(in the rows, 128 means zero)
Each path below is one point turned by a fixed rotation once a step. After each direction that follows a path, write how fast that rotation turns it, in degrees a step (0 if it stays still).
Each turn is a multiple of 5 degrees from 10 to 175, or 0.
Each row of a path follows its step; steps can be skipped.

step 1: | 189 | 130 | 119 | 154 | 122 |  97 | 151 | 173 | 125 | 100 | 120 | 120 | 139 | 115 | 165 | 193 | 167 | 132 | 140 | 154 | 143 | 104 | 116 | 114 | 160 | 196 | 130 |  98 | 116 | 129 | 141 | 113 | 126 | 130 | 135 |
step 2: | 111 |  89 |  99 |  80 | 130 | 140 | 159 |  96 |  71 | 114 | 120 |  85 | 143 | 118 | 109 | 136 | 167 | 124 | 115 | 103 | 127 | 105 |  90 | 118 | 164 | 118 | 115 | 143 | 108 | 107 | 148 | 111 | 142 | 156 | 186 |
step 3: | 120 | 106 | 131 |  77 | 108 | 195 | 115 | 133 | 134 | 136 | 118 | 141 |  78 | 124 | 126 | 144 | 135 | 117 | 184 | 157 | 104 | 171 | 110 | 149 | 135 | 100 |  90 | 118 | 121 | 107 | 123 | 162 | 132 |  83 | 151 |
step 4: |  88 | 128 | 170 | 124 | 111 | 101 | 144 | 140 | 164 | 110 | 114 | 117 | 135 | 109 | 119 | 186 | 132 |  98 | 153 | 156 | 104 | 133 | 152 | 141 |  96 | 182 | 149 | 175 |  82 | 114 | 126 | 132 | 112 | 105 |  95 |
step 5: | 163 |  85 | 117 | 120 |  80 | 107 | 153 | 113 | 123 |  93 | 159 | 168 | 165 | 119 | 138 | 136 | 108 |  95 |  80 | 112 |  94 |  96 | 108 | 125 | 130 |  97 | 124 | 152 |  93 | 115 | 136 | 136 |  87 | 165 | 106 |
step 7: |  98 | 125 | 159 | 112 | 121 | 127 |  94 | 139 | 128 | 183 | 129 | 116 | 109 | 155 | 140 | 126 | 132 | 112 | 169 |  87 |  94 | 140 | 177 | 153 | 128 | 167 | 122 | 148 | 126 | 108 |  88 |  93 | 139 | 191 | 136 |
step 12: |  96 | 110 | 132 | 152 | 137 | 122 |  93 | 110 | 152 |  95 | 121 | 181 |  74 | 145 | 140 | 155 | 155 | 102 | 166 | 154 | 149 | 134 | 138 |  85 | 117 |  99 | 108 | 147 |  85 | 179 | 126 | 130 |  98 | 135 | 118 |
step 13: | 158 | 104 | 169 | 128 | 104 | 123 | 116 | 141 | 107 | 109 |  85 | 119 | 159 |  96 | 128 | 114 | 147 | 113 | 111 | 155 | 111 | 147 |  88 | 107 |  92 | 119 | 176 | 140 | 124 | 176 | 138 |  69 | 130 | 129 |  81 |
Speeds:
| 126 | 136 | 124 | 136 | 121 | 125 | 138 | 143 |  96 | 122 | 129 | 129 | 110 | 135 | 122 | 134 | 120 | 128 | 130 | 145 | 129 | 135 | 147 | 125 | 126 | 136 | 150 | 117 | 133 | 122 | 127 | 136 | 114 | 118 | 136 | : 140
| 141 | 128 | 110 | 136 | 143 | 136 | 134 | 130 | 122 | 144 | 143 | 127 | 138 | 131 | 132 | 117 | 122 | 142 | 148 | 120 | 115 | 111 | 140 | 130 | 136 | 144 | 126 | 124 | 135 | 137 | 122 | 107 | 125 | 123 | 126 | : 45
| 141 | 132 | 126 | 114 | 146 | 120 | 134 | 127 | 111 | 122 | 141 | 118 | 125 | 121 | 143 | 125 | 136 | 131 | 123 | 117 | 129 | 125 | 114 | 135 | 115 | 137 | 126 | 107 | 130 | 120 | 142 | 144 | 126 | 151 | 120 | : 85
| 134 | 140 | 128 | 132 | 130 | 119 | 119 | 124 | 128 | 119 | 114 | 137 | 133 | 120 | 100 | 131 | 118 | 123 | 130 | 135 | 114 | 109 | 112 | 127 | 131 | 132 | 124 | 111 | 138 | 121 | 112 | 128 | 132 | 143 | 149 | : 85
| 115 | 135 | 156 | 135 | 114 | 142 | 130 | 136 | 118 | 128 | 134 | 124 | 137 | 147 | 130 | 135 | 138 | 111 | 121 | 121 | 127 | 107 | 119 | 134 | 122 | 146 | 133 | 128 | 135 | 139 | 135 | 117 | 136 | 131 | 127 | : 125
| 126 | 134 | 114 | 139 | 128 | 133 | 123 | 122 | 142 | 130 | 113 | 136 | 134 | 153 | 140 | 131 | 128 | 127 | 141 | 127 | 133 | 128 | 120 | 144 | 126 | 133 | 130 | 101 | 111 | 134 | 132 | 148 | 128 | 113 | 131 | : 130

step 0: | 106 | 123 | 142 | 145 | 156 |  79 | 124 | 106 | 139 |  65 | 127 | 197 | 131 | 129 | 159 |  84 | 157 |  93 | 127 |  73 | 147 | 142 | 113 | 110 |  78 | 121 | 180 |  92 | 114 | 126 | 192 | 149 | 171 |  83 | 117 |
step 4: |  97 | 154 |  97 | 157 | 160 | 185 |  96 |  74 | 164 | 136 | 139 | 127 |  91 |  98 | 173 | 159 | 144 | 108 | 111 |  90 | 160 | 171 | 132 |  92 |  95 | 183 | 152 |  83 | 138 | 126 | 121 | 142 | 185 | 140 |  74 |
step 5: | 155 |  87 | 101 | 120 | 125 |  94 |  75 | 113 | 152 | 182 | 152 | 137 | 140 | 157 | 172 |  85 | 197 | 124 | 133 | 108 | 154 | 196 | 170 | 143 | 103 | 151 | 108 | 170 | 134 |  79 | 139 | 172 | 141 |  92 | 113 |
step 7: | 145 | 114 |  94 | 166 | 106 | 120 | 105 | 117 | 173 | 109 | 117 | 181 | 120 | 172 | 158 | 144 | 142 |  52 | 127 | 145 | 151 | 117 | 214 | 158 |  88 | 144 | 123 | 116 | 133 | 119 | 182 | 174 | 169 | 115 | 164 |
step 9: | 111 | 114 | 106 | 128 |  66 | 120 | 160 | 101 |  90 | 116 | 152 | 124 | 115 | 138 | 101 | 105 | 168 | 116 | 115 | 131 | 140 | 161 | 209 | 177 |  63 | 207 | 176 | 115 | 159 | 130 | 130 | 156 | 159 | 150 | 126 |
step 10: | 149 | 154 | 109 | 142 | 127 | 121 |  48 | 145 | 188 |  96 | 184 |  76 | 154 | 113 | 116 | 107 |  94 | 160 | 123 |  83 | 120 | 118 | 184 | 107 |  78 | 182 | 148 | 138 | 128 | 120 | 135 | 116 | 173 |  97 | 152 |
step 14: | 127 | 142 | 162 | 171 | 103 |  95 | 100 | 134 | 128 |  69 | 134 | 144 | 106 | 224 | 140 | 154 | 135 | 149 | 126 |  90 | 178 | 117 | 142 |  94 | 126 | 158 | 196 | 121 | 136 |  92 | 145 | 177 | 155 |  98 | 159 |
step 16: | 139 |  90 | 103 | 111 | 147 |  77 | 142 | 112 |  81 |  96 | 174 | 136 | 175 | 180 | 141 | 120 | 153 | 161 | 176 |  95 | 153 | 139 | 121 | 132 |  63 | 178 | 151 |  66 | 129 | 112 | 137 | 134 | 173 |  74 | 117 |
Speeds:
| 125 | 118 | 152 | 135 | 120 | 119 | 134 | 109 | 110 | 126 | 127 | 135 | 120 | 144 | 111 | 127 | 118 | 128 | 112 | 111 | 121 | 138 | 110 | 126 | 125 | 139 | 124 | 128 | 115 | 119 | 124 | 130 | 117 | 133 | 127 | : 135
| 120 | 128 | 141 | 128 | 123 | 132 | 126 | 124 | 135 | 116 | 140 | 139 | 134 | 133 | 119 | 141 | 136 | 119 | 127 | 123 | 133 | 131 | 130 | 143 | 139 | 121 | 125 | 129 | 152 | 128 | 129 | 108 | 133 | 130 |  92 | : 80
| 132 | 136 | 124 | 129 | 125 | 136 | 108 | 139 | 123 | 124 | 140 | 114 | 141 | 137 | 121 | 142 | 136 | 142 | 116 | 119 | 137 | 118 | 124 | 115 | 139 | 132 | 125 | 106 | 111 | 141 | 136 | 131 | 115 | 117 | 118 | : 170
| 122 | 103 | 121 | 120 | 137 | 130 | 128 | 130 | 112 | 140 | 146 | 119 | 130 | 133 | 128 | 118 | 136 | 137 | 135 | 143 | 135 | 145 | 120 | 129 | 116 | 123 | 139 | 137 | 118 | 140 | 130 | 134 | 132 | 145 | 107 | : 95
| 126 | 116 | 127 | 123 | 148 | 121 | 119 | 108 | 150 | 122 | 135 | 123 | 139 | 133 | 133 | 119 | 115 | 121 | 120 | 140 | 118 | 119 | 130 | 137 | 126 | 138 | 110 | 138 | 117 | 138 | 126 | 131 | 122 | 108 | 120 | : 135
| 114 | 133 | 121 | 126 | 112 | 108 | 133 | 121 | 133 | 133 | 122 | 147 | 121 | 134 | 138 | 133 | 127 | 132 | 136 | 134 | 148 | 132 | 124 | 149 | 131 | 139 | 139 | 110 | 118 | 151 | 122 | 131 | 129 | 118 | 129 | : 155
| 139 | 118 | 136 | 118 | 118 | 127 | 117 | 120 | 125 | 137 | 108 | 117 | 124 | 135 | 108 | 129 | 157 | 120 | 129 | 149 | 136 | 128 | 140 | 141 | 130 | 130 | 113 | 124 | 122 | 121 | 134 | 119 | 130 | 127 | 137 | : 175
